Turns in one plane each, and the order they were made in; the first pair answered:
N (before -> after):
[-0.27  0.81  0.04 -1.35  2.16 -3.72 -1.01  0.79] -> [-0.72  0.95 -2.69  0.13 -2.29 -2.64  0.75  0.91]
[-0.20  0.35  1.38 -0.10  2.41 -3.16 -1.26 -1.38] -> [ 0.34  0.39 -3.19  0.14  0.63 -3.02  0.19  1.43]
[ 0.26 -0.58  1.04 -0.06  1.36 -1.39 -0.22  0.46] -> [ 0.27 -0.57 -1.16  0.48 -0.41 -0.85  0.67  1.36]
B (before -> after):
[ 1.54 -0.63 -0.50  0.35  0.95  1.16 -0.76  0.00] -> [ 1.35 -0.73  0.35  0.69  0.68  1.29 -0.73 -0.97]
[ 0.22 -1.30  1.50 -0.29  0.23  3.08 -0.28 -0.58] -> [-0.84 -0.76  2.15  0.04 -0.80  1.85 -0.36 -2.03]
[-0.21 -0.87 -0.53  0.07  1.27  0.12  0.89  3.07] -> [ 0.10 -1.36  0.63  0.35  1.36  1.48  0.78  2.50]
R (before -> after):
[-0.57  1.04  2.61  0.89 -0.13  0.17 -0.23 -1.50] -> [ 0.58  0.31  2.21  0.99  0.15  2.19  0.10 -0.08]
[-1.14  0.84 -1.58 -0.30 -0.67 -3.45 -0.08 -0.76] -> [-1.60  0.43  1.00  0.26 -1.64 -1.69 -0.01 -2.98]
[-0.97  0.75  0.90  0.36 -0.39 -1.26 -0.38 -2.19] -> [-0.29 -0.17  1.51  0.74 -0.62  1.22 -0.07 -2.11]
[-0.65  1.04  1.35 -0.46  1.73 -1.12  0.06 -2.33] -> [-0.02  0.39  2.17 -0.08  1.70  0.89  0.20 -2.44]
S (before -> after):
[-1.83  0.65 -2.24  0.55 -3.19 -0.91  0.11 -0.28] -> [-2.43  0.68 -0.86  0.55 -2.64 -1.67 -0.42 -1.59]
[-1.05 -0.14  0.92  0.25  0.31 -0.88 -0.59 -1.65] -> [-0.47 -0.61  1.49  0.29  0.33  0.81 -0.34 -1.55]
[-0.23  0.62  1.41 -1.43 -0.15 -1.03 -1.11 -1.09] -> [ 0.25 -0.03  2.07 -1.29  0.03  0.63 -0.75 -1.10]
Z (before -> after):
[ 0.64  0.87 -0.51 -1.92  2.75 -1.24 -0.64  2.56] -> [-0.11  0.17  3.71 -1.05  2.13  0.68 -1.03 -1.14]
[-1.80  0.75  0.14 -0.56  0.37 -5.15 -0.98 -1.15] -> [-1.98 -0.42  2.40  1.08 -2.68 -1.17 -0.05 -3.70]
[ 0.64  0.25 -2.35  0.40 -0.80  1.17  1.44  1.50] -> [ 0.05  0.99 -0.88 -0.68  2.29 -1.96 -0.19  1.19]
[-0.55  2.49  1.36 -0.97  2.97 -2.60 -0.88  0.08] -> [-0.43  1.35  3.54  0.87 -0.44  1.91  0.15 -2.74]
Now pairs of rows:
Between the rows of a pair lie two turns.
[-0.83  1.23 -2.96 -0.71  0.74 -3.93 -0.70  0.69] -> [-2.11  1.31 -1.32  0.75 -2.18 -3.12 -0.25 -2.33]  N Z
[ 1.42 -0.78  2.08  0.96  0.03  2.73  0.97  0.10] -> [ 1.62 -0.15  1.00 -0.36  2.86  0.13  0.00  2.02]  R Z
[-0.16  1.53 -2.87 -0.03 -0.48 -0.32  0.80  1.64] -> [ 0.04  1.51  0.17 -1.15  2.89 -1.13 -0.55  0.82]  B Z
[ 0.49 -0.35 -0.91 -0.81  0.74 -0.14  0.41  1.22] -> [ 0.03 -0.36 -1.00 -0.08 -1.25  0.69  0.97  0.37]  N R
[ 1.26 -0.58 -4.82  0.19  0.92  1.85  1.51  3.78] -> [-2.26  1.78 -1.70 -0.40  1.65 -5.32 -0.89 -0.98]  R S
[-0.31  1.67  3.37 -1.40 -1.85 -1.50 -0.30 -1.50] -> [ 0.85  1.34  2.62 -2.61  1.26 -2.00 -0.92  0.94]  N S
[-0.09  0.90 -0.76  0.70 -2.24  0.68  0.25  0.59] -> [-0.81  1.46  0.29  0.16 -1.00 -1.60 -0.71 -0.46]  Z R
[ 0.20 -0.45  3.64  1.14 -1.73  2.78  0.76 -3.54] -> [-1.76  1.76  0.31  0.66 -3.24 -3.10  0.69 -3.27]  B B
[ 0.11 -1.99  1.41  2.34  0.35  3.27 -0.71  1.70] -> [-0.72 -0.42 -2.58  1.62  0.19 -0.79 -0.55  3.82]  S R
[ 0.59 -0.50 -0.96  0.43 -1.19  1.06  0.93  0.74] -> [-0.06  0.02  1.66 -0.02  1.19 -0.96 -0.53 -0.90]  Z Z
[ 2.23  0.86 -0.42 -1.49  1.71  1.61 -0.58  3.41] -> [ 0.39  1.65 -2.44  0.05 -3.56  0.92  1.02  1.53]  N S
[-1.02  0.70  0.03 -0.57  0.64 -3.32 -0.89 -0.39] -> [ 0.20 -1.19  1.86  0.76 -1.04  2.63  0.20 -1.21]  Z R
[ 0.95  0.80 -0.11 -1.96  2.69  1.20 -1.16  1.23] -> [ 1.11  0.16 -0.07 -1.29  1.39  3.09 -0.59  0.86]  Z S
[-1.51  0.99  1.72  0.40 -0.18 -0.77 -1.31 -1.70] -> [-1.22  1.00 -2.18  0.52 -1.95 -0.65  0.09  0.96]  N N
[ 1.80 -1.14 -1.04 -0.69  1.20  2.59  0.44  2.81] -> [-1.13  1.20 -0.93 -0.95  0.66 -4.04 -0.78  0.47]  R R
[-1.17 -0.29  2.43 -0.73  2.23 -1.86 -0.92 -1.47] -> [ 0.49 -1.25  2.01 -0.78  3.25  0.69 -0.41  0.28]  Z N
[-0.71  0.04  3.32  0.16  0.52 -0.36 -0.80 -3.31] -> [-0.18 -0.37 -0.79  1.33 -3.57  1.70  1.33 -1.62]  Z B
[ 1.19 -0.41 -5.27 -0.37 -0.56  1.81  1.88  4.93] -> [-1.06  1.12 -5.89  0.25 -3.51 -1.51  1.85  2.36]  Z N
[ 0.88  1.43 -0.90 -1.37  3.28 -0.28 -0.82  0.44] -> [-0.28  2.12 -3.11  0.32 -1.49 -0.53  0.74 -0.67]  N R
[ 1.87 -1.06 -2.89 -1.58  0.35  1.94  0.57  2.58] -> [ 0.90 -1.20  2.94 -1.67  2.22  1.87 -0.96 -1.51]  N N
[ 0.62 -0.22  2.56  0.24 -0.53  1.07 -0.88 -2.34] -> [-0.55  1.16  0.29  0.00 -1.37 -2.42 -0.90 -2.05]  B B
[ 0.92 -1.43  1.41  0.50  0.92  1.93  0.45 -0.70] -> [ 0.99 -0.81  0.08 -0.47  2.67  0.13  0.02  0.97]  B N
[-1.25  1.28 -1.87  0.13 -2.35 -2.38 -0.08  0.01] -> [-1.22  1.51 -0.08 -0.65  0.08 -3.52 -1.25 -0.17]  Z N
[-0.20 -0.77 -4.51  1.23  0.03 -1.62 -0.24  2.70] -> [-1.97 -0.47 -2.16  2.61 -3.28 -1.75 -0.01 -1.73]  N B
[ 0.62 -0.98 -1.58  1.24 -1.36  2.51  0.81  0.83] -> [-0.91 -0.10 -1.61  1.43 -2.73  0.38  0.70 -0.60]  Z N
[-0.01 -0.51 -3.14 -1.15  1.37 -1.40 -0.75  3.39] -> [-0.62 -1.88  2.37  0.94 -1.30  3.25 -0.50 -2.17]  Z Z
[ 1.15 -0.85  2.43 -0.36  2.28  2.09 -0.81 -0.38] -> [ 1.85 -0.55 -0.53 -0.85  2.55  1.08 -0.33  2.32]  R S
[ 0.42  0.70 -0.46  0.61 -0.10 -3.33  0.24  0.28] -> [ 0.74  0.37 -0.79  0.45  0.35 -2.86  0.28  1.00]  S N
[ 0.25  1.22 -1.54 -0.98  2.75 -1.57 -0.71  3.39] -> [ 0.39  1.06  0.25 -1.10  3.70 -1.31 -1.31  2.65]  S B
[ 0.35  0.78  2.55 -0.54  1.91 -1.73 -1.34 -0.60] -> [ 0.42  1.17  1.30 -0.70  1.96 -2.64 -1.25  0.13]  B B
[ 0.69  0.38 -2.85 -0.48  3.14 -4.79  0.15  2.67] -> [ 0.56 -1.81  1.63  3.09 -3.11  3.53  2.06 -2.74]  Z Z
[ 0.31  0.33 -1.67 -0.01  0.26 -0.91  0.23  3.11] -> [-0.11 -0.34  0.29  1.51 -2.34  1.95  0.97  0.49]  B N
[-1.13  1.21 -0.20  0.41 -1.46  0.14  0.29 -1.78] -> [-0.33  0.53  0.91  0.42 -0.83  2.12  0.13 -1.61]  N Z
[ 0.22 -0.55  4.04  1.20  0.30  1.68 -0.67 -2.65] -> [ 0.97 -0.79 -0.42  1.94 -2.82  3.55  1.55 -0.25]  Z B
[-0.12  1.24  1.31  0.82  0.26 -0.65 -1.48  0.30] -> [-0.18  1.42  0.32  0.92 -0.27 -1.30 -1.30  0.65]  N R
[ 0.79  0.20 -3.01  0.11  1.17 -0.96 -0.28  1.95] -> [ 1.02 -0.52  0.67 -0.23  3.48 -0.21 -1.62  0.37]  B Z
[-1.09  0.87  0.26  0.26 -1.49 -0.55 -0.14 -2.08] -> [-0.33  0.17  1.48  0.32 -0.72  1.53 -0.09 -2.16]  N Z
[-2.22  0.97  2.84  1.39  0.17 -0.96 -2.10 -2.46] -> [-0.33 -0.37 -1.54  2.20 -2.92  3.14  0.35  0.95]  Z R
[-0.80  0.07 -1.09  0.94 -2.05 -0.08  0.65 -0.55] -> [-0.88 -0.02  1.70  0.29  0.01 -0.43 -0.40 -1.89]  B N
[ 1.56  0.00  2.37  0.65  3.00  1.96 -2.34 -1.71] -> [ 1.16  1.59 -3.19 -0.15  2.00 -2.46 -1.81  1.64]  N R
[-0.84  0.98  0.99  0.06  0.96 -2.99 -1.05 -1.20] -> [ 0.04 -0.58  1.11  1.56 -2.05  1.79  0.61 -1.70]  Z S
[-1.72  1.86  2.47  1.48  0.13 -1.71 -1.28 -2.67] -> [-0.89  1.20  3.52  1.30  1.35  0.13 -1.37 -2.48]  N Z
[-1.42 -0.34 -0.41  0.79 -1.32  0.35  0.88 -2.08] -> [-1.45  0.26 -1.25 -0.15  0.70 -2.16  0.05 -0.82]  Z Z
[-0.53 -0.51 -0.14  2.28 -1.88  1.61  0.56 -0.12] -> [-1.49  0.09  0.31  1.98 -1.98 -0.25  0.22 -1.23]  Z N
[ 1.66 -0.33 -1.78 -0.82 -0.56  0.94  1.06  1.07] -> [ 1.75 -0.17 -0.96 -1.51  1.50 -0.12  0.10  1.12]  B Z
[-0.67  0.46  2.94  1.55  0.87  0.45 -0.05 -0.39] -> [-0.13  0.15  2.77  1.41  0.89  1.61  0.26  0.40]  Z N
[ 0.14  0.26 -2.22  0.09 -0.32 -1.26 -0.53  1.27] -> [-0.26 -0.11  1.10  0.89 -1.24  0.66 -0.71 -1.88]  Z Z
[ 0.41  0.08 -0.21 -1.40  2.85 -0.25 -0.89  2.06] -> [-1.11  1.14 -2.60  0.12 -2.11 -1.46  0.39  0.72]  N S
[ 0.61 -1.20 -0.56 -0.56  1.90 -2.32 -0.84  1.51] -> [ 0.19 -1.02 -2.50  0.57 -1.33 -1.52  0.43  1.42]  S N
[ 1.57 -1.70  0.94 -1.28  1.83  1.85 -0.06  1.69] -> [ 0.36 -0.21 -1.36 -1.90  1.39 -2.17 -0.38  2.19]  S R
[ 0.97 -0.04 -0.59 -1.31  2.52  1.65 -0.28  4.16] -> [-1.49  1.82 -0.29 -1.52  1.73 -3.84 -1.28  1.82]  S R
[-0.07 -0.75  1.52  0.92 -0.25  1.78  0.11 -0.20] -> [-1.15  0.23  1.03  1.11 -1.28 -0.30 -0.11 -1.11]  B B
[ 1.77 -1.85 -0.98  0.43 -0.13  1.97  0.67  2.37] -> [ 1.38 -1.28 -2.24  0.14 -0.26  0.37  0.57  2.90]  N Z
[ 0.74 -0.50  1.51  1.04 -0.77  2.87  0.43 -2.43] -> [ 1.78 -0.95  0.54  0.64  0.17  3.66  0.52 -0.64]  R N
[ 0.39 -0.62  0.74 -0.19  1.13  0.44 -1.02 -0.57] -> [ 0.12 -0.81  0.42  0.27 -0.41  1.20 -0.36 -0.95]  Z B
[-0.79  1.45 -1.25 -0.65  0.39 -3.53 -0.63  0.84] -> [-1.29  0.68  0.61  1.37 -3.28  0.02  0.37 -1.85]  R Z
[ 0.36 -1.08 -0.72  0.41 -1.61  2.03  1.04  1.00] -> [ 0.23 -1.21  2.57  0.04  0.63  1.67 -0.36 -0.60]  B N
[-0.57  0.42 -0.25 -0.98 -0.07 -2.01  0.19 -1.34] -> [-0.02 -0.41  1.05 -0.22 -0.61  1.08  0.68 -2.06]  R S
[-1.14  1.26 -1.58 -0.07 -1.60 -1.60  0.16 -0.67] -> [-0.71  0.48  1.87 -0.11 -0.11  0.03 -0.73 -2.18]  N S
[-0.99  1.89 -1.92 -0.62  2.19 -4.44 -0.45  0.77] -> [-2.41  1.91 -0.14  1.24 -1.40 -3.30 -0.10 -2.88]  N S
[-0.36 -1.36  1.85  0.37 -1.29  2.03  1.23 -2.22] -> [ 0.26 -1.23  2.78 -0.93  2.36  0.59 -0.18 -0.87]  N B
[-1.32  1.63 -3.52 -0.24 -2.53 -2.48  1.89  1.45] -> [-1.11  1.29  1.58 -1.92  3.25 -3.65 -0.84  0.23]  N N
[ 1.25 -1.68  0.82 -0.61  1.57  3.37  0.98  1.66] -> [ 0.87 -1.28  1.59 -1.43  3.31  1.57  0.12  1.49]  Z Z
[-0.65  0.27 -0.10  0.74 -3.26  0.67  0.75 -0.65] -> [ 0.14  0.03 -1.41  0.34 -2.40  0.93  1.05  1.39]  R R
[ 2.17 -0.91  2.26 -0.36  2.10  3.18 -1.00  1.53] -> [ 2.04 -0.06 -0.57 -1.30  3.01 -0.11 -1.10  3.73]  N Z
[-0.81  0.32  0.03  1.46 -2.52  0.98  0.44 -1.89] -> [-0.40  0.75  1.89 -0.16  2.06 -1.04 -1.49 -1.27]  N B
[-1.40  1.08 -1.55  0.50 -2.68 -2.29  0.31 -0.32] -> [-1.26  1.30 -1.44 -0.09 -1.63 -3.09  0.03 -0.01]  S B
[-0.07 -0.27  0.42  1.36  4.18  0.06 -1.56  2.44] -> [ 0.29 -1.28  0.19  2.95  0.88  3.76 -0.04  1.75]  Z Z
[-1.22  0.94  0.81 -0.04 -2.21 -0.05  0.45 -1.12] -> [-0.42  0.63  2.32 -0.92  0.94  0.11 -0.64 -0.55]  N R
[-0.30  0.16 -0.80  0.01 -0.31 -1.90  0.48  1.96] -> [-0.45 -0.48  1.94  0.96 -1.74  0.29  0.62 -0.64]  Z Z
[-0.77 -0.01  0.06  1.42 -1.00  0.52 -1.52  0.28] -> [-0.85  0.46 -0.19  0.91  0.09 -0.63 -1.88  0.59]  Z Z
[-1.36  0.98  4.18 -0.62  2.90 -2.29 -2.05 -2.70] -> [ 0.68  0.18 -4.97  0.62 -2.21  1.23  1.82  3.17]  Z Z
[-1.52  2.20  2.28 -0.59 -1.57 -3.35 -1.18 -1.16] -> [-0.73  1.75 -1.62  0.33 -4.10 -1.32  0.58  1.14]  Z Z
[ 1.02 -0.08  1.12 -1.03  2.85  0.02 -0.72  0.48] -> [ 0.49  0.67 -0.41 -1.31  2.29 -2.06 -0.74  0.78]  N Z
[ 0.46  0.24 -1.88 -1.11  1.98  0.39  1.56  0.39] -> [-0.25  0.32  0.75 -0.88  2.03 -0.26  0.78 -2.23]  S Z
[-1.16  0.84  4.54 -1.48  5.40 -2.73 -3.11 -1.60] -> [-0.47  1.46 -6.11 -0.90  0.36 -3.53  0.21  4.59]  B N
[-1.43  0.26 -0.05  1.11 -2.53 -0.28  0.57 -1.53] -> [-0.57 -0.64  1.31  1.16 -1.39  2.18  0.41 -1.38]  N Z
[-2.28  0.26  1.45 -0.53 -0.52 -3.68 -0.37 -0.24] -> [-0.93 -1.55  3.29  0.56 -1.33  1.96  0.53 -0.86]  R S
[ 0.60 -1.01  0.67  0.42  0.98  2.42 -0.10  0.91] -> [-0.09  0.18 -1.88 -0.13  0.72 -0.92  0.00  1.97]  S R
[-2.16 -0.22  3.72  1.05  2.36  2.87 -1.72 -0.71] -> [-1.54  0.16 -3.20  1.57 -1.31  3.01  0.73  3.19]  Z S
[ 0.30 -0.07  0.11 -0.86  4.35 -3.28 -2.42  1.15] -> [ 1.16 -2.04 -1.50  2.18 -2.50  4.15  0.88  0.37]  Z Z
[ 0.18 -0.40  0.08  0.98 -0.73  2.92 -0.07 -0.36] -> [-0.03  0.55  0.09 -0.52  2.65 -0.81 -1.66  0.63]  Z Z
[ 0.39  1.54 -1.71 -0.82 -1.42 -2.57 -1.36  0.52] -> [ 0.16  1.07 -0.43  0.32 -3.70 -0.33 -0.88 -1.30]  B N
[ 0.23 -0.25  0.35 -0.44 -0.62  2.01  0.84 -0.66] -> [ 0.29 -0.10  1.15 -1.22  1.62  0.61 -0.16 -0.26]  B N
[ 0.71  0.63 -3.24 -1.22  1.13 -1.48  0.92  3.85] -> [ 2.06 -1.35  0.51 -0.62  2.22  3.60  0.79  2.76]  B B
[-1.76  0.16  1.36  1.04 -0.63 -3.71 -3.11 -2.92] -> [-0.03 -0.83  2.72 -0.04  3.18 -1.84 -3.69 -1.40]  Z N
[-1.08 -0.82  3.66  1.92  1.66 -1.87 -1.38 -3.12] -> [-0.96  0.23  0.30  0.93  2.63 -5.03 -1.44 -0.28]  N R
[-0.06  0.73 -0.69 -0.59  1.07 -1.28 -0.50  1.00] -> [-0.03  0.31 -1.46  0.48 -1.68  0.56  0.44  0.34]  B N
[-0.49 -1.35 -1.04  1.09 -1.61  0.94  1.54 -0.57] -> [ 0.12 -1.36 -2.17 -0.03  1.09 -0.20  1.00  1.66]  Z B
[ 0.01 -0.43 -0.18  1.04 -2.76  3.05  0.91 -0.60] -> [ 1.54 -0.40 -1.26 -0.84  2.16  1.25 -0.20  3.06]  N N
[-0.25 -1.72  1.35  0.09 -0.44  1.86  0.07 -2.88] -> [ 0.42 -1.19 -0.18 -1.60  3.33 -0.69 -0.98  0.07]  N R
[ 0.99  0.16 -0.78 -0.74  1.19  0.44  0.23  1.63] -> [ 0.39  0.88 -1.70 -0.49  0.13 -1.13  0.18  1.29]  N Z
[ 0.26  0.01  0.53 -0.12 -1.63  1.21 -0.41 -1.72] -> [ 0.79  0.47 -2.01 -0.86 -0.61 -0.08 -0.16  0.98]  S Z
[ 0.08 -0.79  2.84  1.45 -0.81  2.21  0.08 -1.65] -> [ 0.39  0.59 -1.45 -0.54  1.96 -2.32 -0.46  2.69]  Z Z
[ 2.15 -0.64  0.10  1.47 -1.11  4.12  0.50  0.07] -> [ 0.61  1.75 -2.61 -0.33  0.95 -3.22 -0.66  1.69]  Z R
